128 stands for zero in the data rows.
Here are some numbered points:
[160 139 150  87 112 109 132 140 129  80  97 134 127 129 132 131 129 150 123 115 126 121 104 148 110 147 116 115 118 134 142 115 105 106 111 138 137 133 133 119 117 127 101 110 132 150 110 163] 0
[ 95 123 152 173 155 133  85  99 136  96 166 119 111 148 143 100 118 148 137 166 125 106 141  83 155 156 152 126  88 124 132 147 109 173 116 142 124 108 176 117  75 152 143 145 160 131 131 132] 1
[ 76 157 165 175 150 119  55  69 133  70 178 100 105 174 158  96 101 151 137 167 131  62 137  61 178 165 165 125  77 119 155 152  99 182 111 123 111 113 201 130  73 209 149 130 176 128 121 155] 2
[150 101 106 130 134 139 147 144 128 134 128 135 131 111 119 138 143 132 137 125 121 177 129 146 104 129 120 125 136 142  92  97 122 117 120 164 145 111 112 115 117  85 121 135 134 120 119 118] 3
[164 111 111 109 122 126 154 150 127 128 112 136 138 112 126 141 147 135 137 115 122 165 123 158 101 133 119 125 134 148 109  98 121 110 123 166 142 125 106 113 125  94 118 133 131 122 118 130] 4
[132 133 148 158 154 144 103 121 123  95 135 140 109 127 141 103 143 136 127 132 130 116 133 125 142 151 136 102 101 124 129 131 111 148 122 132 133 116 155  93  86 116 115 135 123 159 138 142] 5
[128 108 102 153 144 145 131 129 121 166 143 132 124 115 129 130 140 118 140 130 131 164 145 136 128 126 137 131 133 148 100 114 139 139 131 147 135 116 120 124 127 104 140 147 130 111 127 105] 6
[128 116 117 161 150 141 112 122 121 124 149 134 118 121 127 124 143 121 143 133 121 146 135 129 133 140 139 120 117 136 107 112 119 141 117 157 140  99 134  92 101  99 130 139 133 131 134 121] 7
[157 114 111 119 127 129 145 145 123 130 125 133 129 113 124 141 143 139 139 122 126 176 128 149 109 139 121 120 128 151 101  93 120 118 121 166 144 115 112 120 122  97 122 139 140 127 113 130] 8
[138 114 126 136 143 145 130 141 116 124 141 135 128 118 130 123 141 135 136 129 122 157 139 135 125 142 122 118 120 138 102 107 117 136 115 162 131 107 127 111  97 104 119 140 138 139 137 125] 9
[143 107 111 139 138 137 132 134 131 140 138 128 128 115 122 133 133 127 137 132 125 173 138 140 119 133 124 124 143 142  93 115 123 122 121 148 144 104 119 126 120  90 133 143 133 129 126 109] 10
[154 134 145 119 126 123 142 136 123 116 111 133 117 125 141 127 122 149 124 133 140 153 122 127 117 142 121 110 120 133 126 123 117 124 121 129 143 126 152 132 118 120 128 129 133 148 117 128] 11
[146 104 107 141 144 136 141 127 126 118 113 138 124 114 118 112 149 146 139 144 126 148 123 132 109 141 128 109 131 127 120 126 129 136 142 147 139 122 129 116 107 105 129 143 120 140 134 129] 12
[106 129 154 175 153 132 111 109 138 117 146 133 123 133 129  91 122 144 116 158 128  93 136 101 143 134 140 127 103 104 147 167 131 169 138 115 119 124 158 112  90 135 134 139 121 159 155 125] 13
[158 117 129 135 140 138 133 134 125 110 116 145 120 113 137 123 142 136 137 135 125 153 125 148 119 150 128 112 121 137 119 111 119 134 121 151 142 120 127 108 107  95 125 139 121 149 133 133] 14
Which point above is nearest to each new point by angle, seen from the average point of the numbered points? Its number follows each.
[ 64 141 110 156 129 136  85  87 111 159 177 118 120 158 108 134 114  89 144 129 130 102 151 105 169 116 151 143 129 134 126 139 155 145 121  90 109 114 135 149 154 175 156 126 128  86 121 125] 2
[156 119 116 111 124 130 156 149 127 142 110 137 137 112 131 140 134 132 127 115 131 165 123 152 104 123 115 127 147 138 118 114 136 111 128 141 138 126 106 129 138 101 118 133 116 130 124 117] 4
[158 116 113 117 122 127 149 142 120 124 112 133 139 107 124 138 150 139 135 115 126 159 123 162 103 138 121 124 131 149 116 109 129 117 128 155 142 129 109 114 126  98 127 135 119 126 120 133] 4
[141 113 133 142 141 135 127 144 123 122 114 137 125 120 128 118 143 140 131 139 121 161 125 138 109 141 138 122 116 136 112 109 114 136 115 154 141 120 132 118 102  95 123 134 127 131 118 119] 3
[ 58 138 126 166 147 151  83  82 140 173 191 106 120 142  94 140  82  83 103 152 133 111 155  83 168 107 129 155 165  99 123 175 177 145 129  60 118  80 138 171 161 153 146 141 118 148 159  86] 13
[ 78 109 123 188 154 145  86 112 136 164 132 125 124 121 134 111 138 119 125 155 133 112 158 115 151 121 145 151 126 119 129 153 156 167 158 110 130 120 128 115 106 138 158 154  86 121 147  94] 13
[145 125 131 126 138 133 119 132 121  99 119 136 116 124 141 122 145 138 139 124 130 140 122 145 126 156 132 110 108 147 119 109 113 128 115 151 144 118 136 102 101 115 119 133 131 144 116 149] 0
[108 120  97 135 138 134 124 122 118 165 160 113 122 131 112 144 127 109 137 123 126 146 149 112 148 112 131 132 136 150 107 111 134 124 122 120 125 119 122 150 153 124 136 140 140  94 128 112] 6
[124 145 128 120 127 135 121 116 130 147 139 129 133 117 105 139 112  99 113 109 124 107 130 132 137  97 110 137 155 105 139 147 148 127 141  79 118 119 108 132 154 117 113 117  98 149 155 105] 13
[133 114 136 152 146 135 134 132 132 128 131 138 128 120 131 112 134 145 127 143 127 142 133 128 123 136 130 123 118 126 123 132 128 145 130 143 136 119 135 116 101 110 130 145 127 142 136 121] 13
[162 129 138 155 142 154 136 115 111 101 143 131  98 112 131 112 129 119 141 109 145 137 131 139 143 144 129  96 117 133 130 136 109 134 123 135 130 129 132 118  95 105 124 132 144 138 152 153] 5
[159 141 138 117 122 124 158 135 119 118 117 132 121 118 139 127 127 142 125 127 138 148 114 139 118 138 117 110 129 130 131 119 123 124 128 136 138 128 138 136 129 116 124 127 134 150 122 135] 11
[130 121 140 154 141 132 138 125 129 126 130 136 123 121 139 107 127 144 127 144 131 131 130 121 128 132 135 125 115 117 136 141 131 154 136 132 127 129 146 128 104 122 136 141 130 145 137 123] 13
[ 19 189 152  91  72  88  95 108 153 187  89 105 181 175  97 137  70  75  82 100 121   0 130  87 163  30 115 189 173  24 247 240 191 112 206   0  47 232  96 199 236 255 160  70  40  99 159  93] 13
[143 120 136 126 134 133 106 141 136  97 108 139 136 121 138 119 153 135 140 117 112 118 119 139 121 153 129 117 113 135 131 122 109 123 118 155 134 125 127  77  93 115 113 124 113 139 128 144] 0
[152 147 130  93 111 115 152 123 128 108 103 126 143 118 124 140 120 116 123  94 129 106 104 164 121 120 105 127 149 114 155 131 137 104 138 102 116 143 108 124 161 132 102 110 106 154 137 140] 0
[132 119 139 157 148 140 113 125 126 115 130 135 123 116 133 116 140 136 130 142 126 126 132 129 126 139 132 118 109 122 127 132 132 151 130 136 128 120 134 100  97 101 131 138 112 149 143 124] 13
[140 143 132 139 121 138 140 115 121 113 143 124 108 121 140 133 119 129 134 121 144 148 128 119 142 139 126 112 118 139 119 113 108 130 112 136 125 108 138 138 129 119 120 121 167 131 137 141] 11
[138 126 142 141 152 135 113 124 123  91 123 141 114 121 139 109 152 136 132 137 126 127 129 137 129 167 139 106 101 135 126 133 111 144 119 149 139 122 140  85  86 111 120 139 113 154 130 144] 5
